128 stands for zero in the data rows.
Here are some numbered points:
[107 147 126 150 137  96 134 110 145 147 179 135 137 110  83 130] 0
[150 123 140 125  86 109 132 108 155 165 196 154 145 121 129 120] 1
[140 105 125 134 151 140 120 130 114 112  90 104  99 131 158 160] 2
[143 115 135 148 135 136 140 112  97 108 109 118  73 131 155 143] 3
[ 95 104 141  69 158 113  97 152 135 128 114 162 154 173  96 128] 4
[144 135  96 139 113 113  97 118 145 165 197 141 163 124 119 107] 5
[123 158 114 129 108 119 151 124 124 149 167 114 157  99 137 140] 6
[113 109 118  74 138 130 148 135 157 131  95 174 137 153 130 100] 7
[131 136 126  96 118  99 145 138 154 117 119 127 125 148 128 134] 8
[172 156 113 153  84 125 181 116 144 102 125 123 112 105 179 163] 9
[105 146  84 149 107 127 115  76 160 157 119 117 115 109 101  63] 10
[ 91  93 135  65 172 133 100 133 127 142  97 154 151 178  51  79] 11
[137 141 152 155 134 120 114 162 136 134 124 118 137 136  91  92] 12
[167  88 136 158 136 147 154 138 147  90  98 148  96 134 162 157] 13
[137 127 160 133  81  61  91 133 165 180 207 180 126 126 109  97] 14
Which point above is nearest to each new point, looking only along the 3 directions in which the numbered points spread most? Its number follows each.
[133 139 137 162 149 171 127 104  80 116 152 119 110 123 148 141] 3
[135 127 148 136 107 105 110  70 120 117 138 119 138 114 115 116] 6
[ 89 125 102 122 151 104 117 125 116 143 111 143 137 141  97 134] 12
[146 160 107 156 134 136 127 146 124 150 143 131 127 128 118 122] 6
[121 115 144  87 110 117  76  95 134 134 108 112 133 118  83 130] 12
[145 125 158 136 124 133 141 149 131 129 124 133  81 123 176 154] 13
[143 146 112 153 118 115 120 125 123 131 150 113 130 112 146 136] 6
[114 135 153  62 104 117 144 107  98 106  45 111 115 129 136 145] 2
[128 135 111 143 117 130 103 126 159 119 177 122 156 107 113 116] 0
[ 95 120 129  91 128 121 130 137 105 150 109 125 129 118 103 137] 12
[142 110 131 116 157 187 114 118 100  88  63 138 114 137 122 117] 2
[128 120 140 135 160 141 133 122 113 121 131 132 102 127 137 134] 8
[126 126 140 128 137 104 117 114 111 122 131 120 104 146 130 117] 8
[132 108 124 123 165 168 153 102 110  85 117 113 127 145 144 166] 2
[164 103 128 180 114 134 148 153 172 124 146 155  94 117 149 137] 9
[141 113  90 147 151 159 131 157 148  91 128 108 111 125 150 111] 3
[119 128 135  90 151 109  98 128 135 119 133 129 117 156 144  97] 7
[120 147  99 109 117  98 120 144 125 152 139 157 141 130 115 112] 12
